These are runs of 8 systems, one row a step. Runs of the same system follow the same rule from any start.
gil, trace 1, 9 rows:
[[ 53 -50  18  13 -21  12  40  24   7   2  24  22  82  31  -9 -15 -51  29]
 [ 13  -4   1   7  46  62 -45 -32  31  28   0 -10 -63 -35  58  -5 -26 -30]
 [ -9 -25 -57 -74 -12  -9  44   4  25 -46  -6  26  57  18 -26  -6 -25 -35]
 [ 58 -11  18  -8   5   9 -78  37 -54   0   2  -4 -32  -4  59 -53  -5  14]
 [-23  14 -66 -32   7  43  49 -19  55 -19 -11  -7  17 -13   1 -27  80   8]
 [  2  -7  41  -4 -44  -5 -55  46 -48 -10   1  49  14  36   5  12  30 -60]
 [-26  32  -9 -26   7  17  31   2 -31   0 -76 -50 -27 -59   1   5  36  51]
 [ 14  39  36  38 -21 -57 -16  18  43 -43  30  17  16  21 -60  -4  41 -19]
 [-68 -15 -19  26  16 -16  -6  -6 -82  44   6 -13 -38  -9  12  49  18  32]]
val, trace 2, 9 rows:
[[ 41  -2  55  34   0  10  17  31  16  36   9  50 -18 -55  30 -56   5  49]
 [-48 -36 -13  17  28  11  13   1  37  11  31  59 -35 -70  -1  11 -41 -47]
 [  9 -56  19 -16 -34   8  37  56 -30 -28 -27  33  26 -43 -10 -24 -69   5]
 [ 22 -19   6  38  31  34 -48  32   6 -36   2 -33 -45 -81  19 -41 -23  13]
 [-50 -61 -49  37 -15  15  17  17  25 -71  42   9  14  -8 -46 -17 -14 -25]
 [ -5 -43  20  20 -52  71 -26  31 -52 -35 -37 -21  -5  20  17 -26  -4  -8]
 [-12  14 -16  24 -10  51   9 -34  68 -57 -24 -58 -40 -12  -8 -41  13   2]
 [-48  -5   4   4 -59 -35 -19  -8  -7 -66   6  14 -33  64 -34 -24  -1 -37]
 [-32  13  20  20 -41  20  21 -24 -44  12 -43 -27 -57  30  26 -42  33  61]]
Nabor, trace 3:
[[ 35  22  -8   1  10  27 -83   8   5 -23  14 -21 -34  13  41 -51  68 -14]
 [-55  -3 -84 -51 -10  13  39 -23   3 -22  -4   1  27  33 -12   5  69  -9]
 [ 20  37  59 -24 -44  24 -23  29 -30   7 -62  21   3  16  18  -9  62 -20]
 [-55  48 -29 -17  23   0  36 -35  29   3 -39 -19 -48 -59 -14  17  47   7]
 [-20  30  54   3 -38 -81   9  28 -31   4  -4  48   7  16 -44  30  17  -7]
 [-28   9  33  46  25  13  15 -15 -35  64 -23 -26 -38 -47  17  42  -8  56]
 [  2  13  43  38   2 -35  45  -8  68   9  27  31  41  -6 -52  37 -40 -15]
 [ -7 -32  23  17  19 -15 -47  -4 -57  16   5 -15 -45 -16  17  36 -98 -11]
 [ 56 -18 -16  16  21 -18  41  -4  39  -5  30 -31  55  -4 -19 -16 -58  63]]
val, trace 4, 9 rows:
[[ 42  -1 -37 -59  17  53 -26 -24 -16  40  -4   1   3  41  81 -31  27   4]
 [ 23  24 -60 -79  25  -1  14 -24  57  -6  11  28  15  10  19 -34  43 -22]
 [-11  15 -36 -83  -1 -30 -17  25 -48   3 -12  54   2   3  20  -8  58 -30]
 [ -3  36 -21 -34  21  10  29  24  -8  20 -32  10  18 -63  14  -5  93  37]
 [-19  32  14   0  11 -17  -7  34  16  -4  -4  42  26 -54 -33  48  69 -50]
 [-38   7  14  -9   1 -11  24  32 -52   1 -50 -16  26 -61 -38  74   3   1]
 [ 36  30  55  53  16 -22 -18  39   4 -18 -11 -45  32 -55 -45  41   1  29]
 [-38 -18  -2  64  31 -18 -27  -2 -15  -9  35 -48  12  -2 -43  87 -31  -8]
 [ 31 -30  29  41 -20  21   6   1 -21  -4   3 -47  68  48 -20  42 -45  32]]
Sug, trace 5, 9 rows:
[[ -4  14 -21   2   7  17  84 -22  66  30  10  25  54  -6 -13   6  50  36]
 [ 16  19  53 -37  -1 -10 -31  11  -4  43 -12  77  -7  -8  23  28  -8 -68]
 [ -5   3 -34 -56  34 -25  61   5  -8   3 -35 -13   1 -73  -9   0 -47  44]
 [ 67  15  38  39  22 -45 -52  48  14 -10  51  17  25 -28 -18  -8  17  10]
 [-51 -55 -54  12  45  24   7  -1 -42  44  32   9   8 -34  18  54  -2   2]
 [ 56 -18  36  12 -16  49   6  30  33 -32 -17 -16  79  -6 -18  23 -44 -30]
 [-10   5 -38 -26  52   9 -73 -20 -15 -14  -6 -49 -67 -27  27  12 -24 -39]
 [  8 -15 -41   3 -20 -35   8  15 -16 -60  28 -44  67  51 -51   4   1  32]
 [ 23   5  17  35   4  55 -62 -11 -33  40   4 -29 -15  42  58   4  58   9]]
bef, trace 6 (9 x 18):
[[-18  40  51  -3  15 -42  20  19 -19   9 -50  -8 -33 -87 -28  33 -20  19]
 [-25  11  26  51  12 -77  25  21  14 -14  31   4  15 -44 -73  35 -20  23]
 [-12 -31  33  77  20 -15 -21   7 -32  33  39 -13  15 -10 -19  75 -49   9]
 [ 38 -27  12  36  27  34  -3  -8  41  -9  15 -48  42 -16 -11  39 -84  -1]
 [ 29 -25  -8  -5  15 -15 -66 -11  11 -40  35 -19 -13  31  -2   4 -88 -50]
 [ 13 -43 -67 -30   7  -9 -17 -23 -31 -25  31 -40  12  63  20 -22 -48  25]
 [ 50 -15 -33   3  -4  38 -40  -9  11  -5  41 -10  20  75  46 -55  42  13]
 [ -7  -1 -53 -59   5  68  -6 -42  17  18 -14  15  -7  41  56 -17  48 -41]
 [ 20  27   0 -84 -41  12  21  12  -6 -15 -60  31   6  15  24 -51  40 -10]]
Bomek, trace 7 (9 x 18):
[[ 38   9  35   0 -33  86 -16 -18   7  21 -41 -17  17  59  42  -3  29 -16]
 [-13  49 -25 -62  16  -1   4 -63  64 -12 -32 -15 -39  10   5  -6  -3 -38]
 [  3  41  17 -41 -38 -85  15  -6 -31   0 -13  23 -13  60 -15 -26  10  34]
 [ -1  17   0  13  20   2  35 -27  -8  82  10  21 -26 -12  48 -19  47  79]
 [ -9  16  38  12  -9   6  43  -6  61  43  13  83  22 -11 -13  23  24 -39]
 [  1   4  42 -48  10 -15   9  18 -34  35 -45  33 -17 -58  12  36 -71 -21]
 [ 40   9   2   7  35 -57  24  28  25 -19  15 -15  21 -73 -37 -12 -35  53]
 [ -1 -39 -10  49  31 -39 -43  34 -34  21  85  37  13  -4   0  25  -1   1]
 [ -4 -58 -26  10   7  79  28  23 -13  10  -5  -2  77 -23   3  40 -11  -6]]
golos, trace 8, 9 rows:
[[ 38  36  43 -72 -30   7  10  -4   2  29 -45  46  36  46  20  12   5 -39]
 [ 10  40 -18 -79  30 -39  11 -20 -28  28 -36  -1 -53 -25  38 -23 -15  32]
 [ 19  29  -3 -34   4 -84  27  30  12   3  29  59  36 -14 -28 -11  43  18]
 [-19 -13  -6 -14  27  -4  -8  34 -79  64   2  39  15 -46  28  48  28  15]
 [ 22   4   4 -10  39  20  48  25  42   8 -21   4  53 -98 -22  37 -17   2]
 [ 13 -17 -10 -13  44 -28 -72  42 -23 -36  18 -11  -4 -52 -13  38 -40 -50]
 [ -5 -45 -61  19  21 -16  16  13 -22 -41  33 -54  53 -13 -35  14 -26  48]
 [ 46 -11  11  71  23  44 -60  20  14  -4  45 -34  47  11   4  21  40  -1]
 [-31 -16 -55  -9  20  66  -9 -52  19  -7  -5 -52  13  35  10  49  -3 -39]]
guril, trace 9:
[[-26 -22   6 -14 -46  31  69 -54  19  30 -16  26  -5  64  17 -14 -39   4]
 [ 46  20  54 -20 -18   8   8 -31  23  42 -20  30 -47  16  52 -55 -44  17]
 [-14   0 -23 -32   4 -48  44 -35  40  18  30  56 -49   0  15 -57 -27  20]
 [ 12 -39  21  -4 -25 -19  25  31 -22  34  32  98   1   2  24 -50 -22  17]
 [  0 -32 -13  -2  26  45  31  18  23  30   3  57 -27 -88  37 -40 -10   6]
 [ -9 -23   0 -20 -16 -10   9  48  32 -60   0  57  -4 -59 -26 -40 -22 -44]
 [-22 -39  -6   5   8 -20 -20  56 -64 -38  -5  -6 -35 -78  -7 -21 -38  16]
 [-19 -32 -15  72  -8  19  -3  45  12 -65  23 -25   4 -53 -36 -25  33  25]
 [-66 -42   2  53 -26  43 -40  16 -30 -48  -3 -16 -29  -9 -19  25   1 -50]]
bef, trace 10, 9 rows:
[[ 17 -10 -67 -14  35  47 -50  -7  -5   4  34 -20  38  28  39  13  73 -17]
 [ 22   7 -31 -70  -8  61 -10   7  -5 -16 -43  -2  57  26  20  18  51 -47]
 [ 18  57 -10 -71  -1 -12 -32  14 -20 -34 -61 -26 -12  -4   7 -11  56 -17]
 [-31  55 -31 -31   0 -58  13   2 -13 -10 -10  -6  15  14 -30  16  97  19]
 [ -2  48  36  19  -7 -10  10   9 -30  49 -19   9  38  14  -9  61  87  22]
 [ 13  62  47  -3  27   4  24 -18  40  40 -41 -15  22 -46 -22  70  17  -4]
 [ 10  41  47 -21  13 -79   1   2  10   7 -13  13  10 -19 -46  64 -45 -24]
 [ 20  11   9   8  36 -86  -4   2 -38  26  29 -20  12  -7 -23  49 -50  55]
 [ 55 -11   4  47  48 -25 -18  -2  24  34  74  -6  58  13  -6  35 -21  27]]
Bomek, trace 11:
[[-32   7 -43  -5 -10   7  41  -1 -46  -4 -26 -44   9  -4   2 -10  66  77]
 [  3  35  50  63 -16  33 -26  -7  36  16   7   9  -9  18   0   8  89 -17]
 [-79  13   2 -26  -6   8  23 -37 -15  12 -52   3 -42 -12 -10  63 -19 -47]
 [ 33  42  69  10 -32 -45  26   7   6 -23 -43 -37  -1  -4 -36 -13 -35  55]
 [-23   5   2  55  42 -48 -17 -41  11  41  65  -2 -69  -7   9   3 -20  36]
 [-26 -45  13  34 -39  12  69  -2   2  24  24  47  52  36 -24  27 -28   7]
 [ 58 -16  49   3  19  58 -20  -4  16  31 -15   0 -16 -27  46  -9 -80 -11]
 [  5 -16 -49 -42  26 -45  16 -13  60 -46  35  13   5 -12 -28 -18 -63 -25]
 [ 32 -41 -11 -20 -18 -31 -31  41 -75   2  32  28  19  42  28 -40 -17  31]]
guril, trace 12:
[[ 18  32  41 -48  18   8 -33 -22  18  39 -29  30 -31 -10  30  39 -34 -70]
 [ 24  21 -27 -64  18 -70  55  -9  14 -12 -12 -13  28 -12 -29  -3 -43  43]
 [ 50   1  28  37  26 -54 -55  29 -16  34  72  38  12   9  15   0  15  21]
 [-32 -46 -68 -11  45  46  36  -9  20  37  33  27  41 -31  15  39  12 -11]
 [ 64  -8  35 -35 -16  41 -26  46  19 -32 -26  20  59 -11   4   1 -16 -62]
 [  4  20 -50 -53  59 -34 -41  -3 -17 -29  -8 -50 -36 -52   6   2 -23   2]
 [ 15 -10 -26  22 -15 -51 -14  38 -20 -47  51  -8  61  39 -43 -11  54  30]
 [-26 -24 -17  24  25  63 -48   7 -55  43   5 -13   0  -5  45  50  48 -12]
 [  3  23 -17 -33 -19  60  35  -4  54 -41 -55 -28  53  -1 -26  17  42 -32]]
Sug, trace 13, 9 rows:
[[-10  39  11  -1 -20 -47 -14 -28 -52   9 -22 -51  -4  74 -11  29  21  40]
 [  6  53  24  25  -3  -6  25 -55  23  51  -5 -25   2  53   5  19  48  51]
 [-10  41  25 -25   1 -33  27 -53  33  65   5  47  -8  48   5  36  -1 -23]
 [ 30  25  27 -59   7 -45  49 -26   3  59 -20  34  -3   7  17   4 -57  32]
 [ 59  25   7 -15  48 -54  13  -9  43  44  42  36  -5 -27  16 -30 -19  43]
 [ 15 -31 -24 -13  42 -30  12  11   3  57  69  81  30 -20  23   8 -18   2]
 [ 52 -48 -10 -24  30  46  19  32   7  34  13  42  59 -47  33   2 -43  -2]
 [ 43 -20 -38 -41  59  30 -36  26  32 -25  14   1  17 -69  18  -4 -23 -42]
 [ 16 -37 -60 -34  26  -9 -47  56 -46 -52  27 -16  42 -21  -5   4   2 -19]]
golos, trace 14, 9 rows:
[[ 35  34  37  28   4  66   0  14  -6  39 -38 -24  29 -26  27  14  79  36]
 [-31  43 -17 -45  22   9 -12 -26  42 -21 -37 -17 -19 -31 -21  54  20 -71]
 [  2   8  15 -30 -27 -66  -7  26 -57 -48 -34 -35  16  17 -43  20 -50  14]
 [ 12  33   7  56  33 -49 -10  -7  -9  24  34 -41 -24 -18  -7  -3  34  85]
 [-28   9   9  33  11  -4   9 -24  32  41  41  35  39  25 -21  79  35 -41]
 [ 17 -15  38 -18   2  34   3 -12 -32  34 -46 -20  11  -3  22  52 -88 -11]
 [ 51  21  -5 -14  45 -44  -6 -25  60 -17  18 -22 -24 -23  -2 -36 -65  19]
 [ -4 -29 -44  -5   8 -55 -32  -1 -28   6  82  41  18  69   3  -1   6  -8]
 [ 28 -31 -11   6   1  63  42  -6 -21  62   2   8  56  18  48  -1  14  56]]
gil, trace 15:
[[-23   2  30 -33 -40 -56  52 -17  -7  -9 -34  20 -14  18 -36  11 -86  -1]
 [ 32   9  25  23  17 -52   1 -15   3  20  26   2 -61 -12  21 -60 -50  62]
 [-26 -33 -35  21   8   7  58 -36  57  37  63  62   2  10  12 -28   3  14]
 [  6 -56  38   1 -24  52  14  20 -19  40  -4  75   7 -12  40   2 -54 -34]
 [ 10  -3   0 -44  17  28  29   9  41 -23 -50   2 -34 -93  12 -34 -50 -13]
 [  8 -23 -37 -25   8 -48 -27  40  14 -59  50  43 -11 -19 -13 -52  -9 -27]
 [-15 -56 -47  18  -1  42  -7  38 -56   0  23   9   6 -25  37 -37  44  36]
 [ -6 -10  17  36 -32  90   6  25  45 -39 -28  -3  29 -22 -14  -7  51 -39]
 [-62   2  -5 -22 -20   2 -42  17 -40 -58 -46 -22 -46 -18 -20  24  -1 -63]]
Nabor, trace 16 (9 x 18):
[[-11  15  12   0  62 -48 -17  -6 -18  38   9  -4 -21 -61 -10  76 -50  -7]
 [ 44  -3  18  18  37 -58   2  21 -13  27  41  -3  62 -11 -24  56 -48  33]
 [ 45 -19   1  41  59  16 -54  -6   3  39  49 -26  24  -6  23  54 -37  -4]
 [ 40 -27 -43 -26  36  15 -12  -9  26 -13  27 -24  73  18  -9  49 -56 -26]
 [ 77   2 -16 -40  31  11 -80  12 -12 -26   6 -46  27  21  29   1 -29 -19]
 [ 36  13 -84 -45  46   2 -27 -17  19 -22  26 -48  32  30  17  -8  44   9]
 [ 30  24 -28 -52  -3  14 -49  -2 -17   1   2   2  40  74  28   7  77 -36]
 [ -2  39 -37 -71  16  43   4 -24   0  23 -54 -23  13   3  35  19  71 -13]
 [ 12  74   8 -68   2 -38  -3   5  19   0 -36  24  11  -6 -14  22  65 -34]]

Which system made each of these runs?
trace 17, 2 rows:
[[-12  24 -33 -17  29  51  -8 -72  23  23 -26 -59 -42  20  39  12   8   0]
 [  1  46  16 -24 -46 -44  21 -32  39 -18  -3  10  20  86 -35  -1  17 -13]]
 => Bomek
trace 18 (2 x 18):
[[ 51  25  25 -54  12 -35  11 -19 -32  64 -21  13  -4  17  38   7 -51  38]
 [ 46  31 -15 -45  52 -58  16 -14  41  50  34  48  -2 -23  22 -15   1  23]]
 => golos
trace 19, 2 rows:
[[-12  27 -21  -8  35  14 -36   0 -37  17 -29 -30 -61 -50  42 -19  61  34]
 [-29  29 -12 -21 -21 -22  49  15  43 -40 -14  22  54  -8 -61  30  53 -31]]
 => golos
trace 20:
[[  9   7  36 -57 -17 -25   3  42 -36  -3 -44  33  39 -26 -22  56 -30 -44]
 [ 45  27  -7  -6  58 -32 -15  20 -14  -1  -7 -57  -1 -75   0   5 -14  63]]
 => Bomek
trace 21, 2 rows:
[[-73   1 -55 -66 -12  19  20 -27   3 -23 -35  17 -49 -12   8 -12   9 -49]
 [ -5   5  30  -2 -66 -20  26  42 -44 -35 -36  13   1  10 -13 -54  41  47]]
 => bef
trace 22, 2 rows:
[[-51 -57 -15 -19 -15  52  18  -7 -50  12 -33  13 -45 -16  36  -7 -63 -12]
 [ 39   0  22  -9 -28  13  29  16  57 -65 -27  -4  -8 -23 -13 -74 -37   4]]
 => gil
trace 23 (2 x 18):
[[ 19 -43 -42 -16  23  55  55   1  63 -17   1   0  31 -53   6 -29 -38  11]
 [ 34 -18  12 -14  -3 -19 -71  36  -1 -53  23  29 -26  -7   5 -37 -39 -59]]
 => guril
trace 24:
[[ -4  21  31  48  10   2  16   3  55 -26  -1 -32  42 -31 -64  64  -6 -24]
 [-22 -17  -5  22  32 -50 -52  -6 -49 -10  23 -41 -20   0 -21  69 -66 -11]]
 => gil
trace 25, 2 rows:
[[-50  -4   8  -7 -13  -6  51 -30 -38  43 -33  -3  25  18 -22  81 -24   9]
 [ 70  48  77  33   3  10   9 -13  47  33 -20 -19  26   0  -6  19 -18  25]]
 => guril
trace 26, 2 rows:
[[-19  26 -19 -28 -19 -76 -22  27 -41 -26  14  24 -13  16 -14 -28  73  12]
 [-16  14  26  50 -21   9  20  27 -40  33  -3   8  12 -10   1   0  95  63]]
 => gil
trace 27:
[[ 52   5 -16  15  48  31 -73 -30  12  17  29 -50 -28  21  55 -14  -3   9]
 [-16 -16 -77 -46 -11   8  15 -35  29 -28  31   7  32  79   0 -18  23 -31]]
 => guril
trace 28:
[[-22 -42 -41  22  24  51 -17  11 -33  13  20 -18  65   6   2  74  19 -16]
 [ 58   4  18 -13   3  61 -42  28  13 -45 -41 -54  50  -9  -3  25 -11 -37]]
 => bef
trace 29 (2 x 18):
[[  2   6 -19  40  29   0 -31  43 -14 -53   2 -66  19 -62 -34  16  44  30]
 [-36 -20  -9  62 -14  17 -22  22  -7 -42  22 -28  48  15 -51  56  42 -29]]
 => val
trace 30, 2 rows:
[[-64  -3 -63   4  -9 -21   2 -44  11 -26  36 -12   1  72 -27  19  36 -18]
 [ 18  19  38 -17 -55  26   5  -8 -41  27 -41   0  23  81  27  -4  41  17]]
 => val
trace 31, 2 rows:
[[ 11   9 -22  10 -20 -25   3  41  -7 -77  -4 -41  10 -10 -35 -57  47  56]
 [-51 -12 -16  55   2  25 -47  -1 -32   6  33   3 -50   7  23  -8  78  -4]]
 => Bomek
trace 32:
[[ 22 -27  22 -28 -33   9 -25  57 -76 -25 -44   8 -18 -23  29 -43 -30  10]
 [-24   0 -59  17  27   1   9   3  34 -45  23 -25 -29 -51 -11 -50  53  33]]
 => bef
trace 33:
[[  5  -7  33  47  16  40  63 -12  45  38 -15  -9   4 -67  -3   9 -32  47]
 [ -1 -10  22   7  16 -13 -55   4  35 -22  35  36 -28 -20  -8  19 -53 -85]]
 => golos
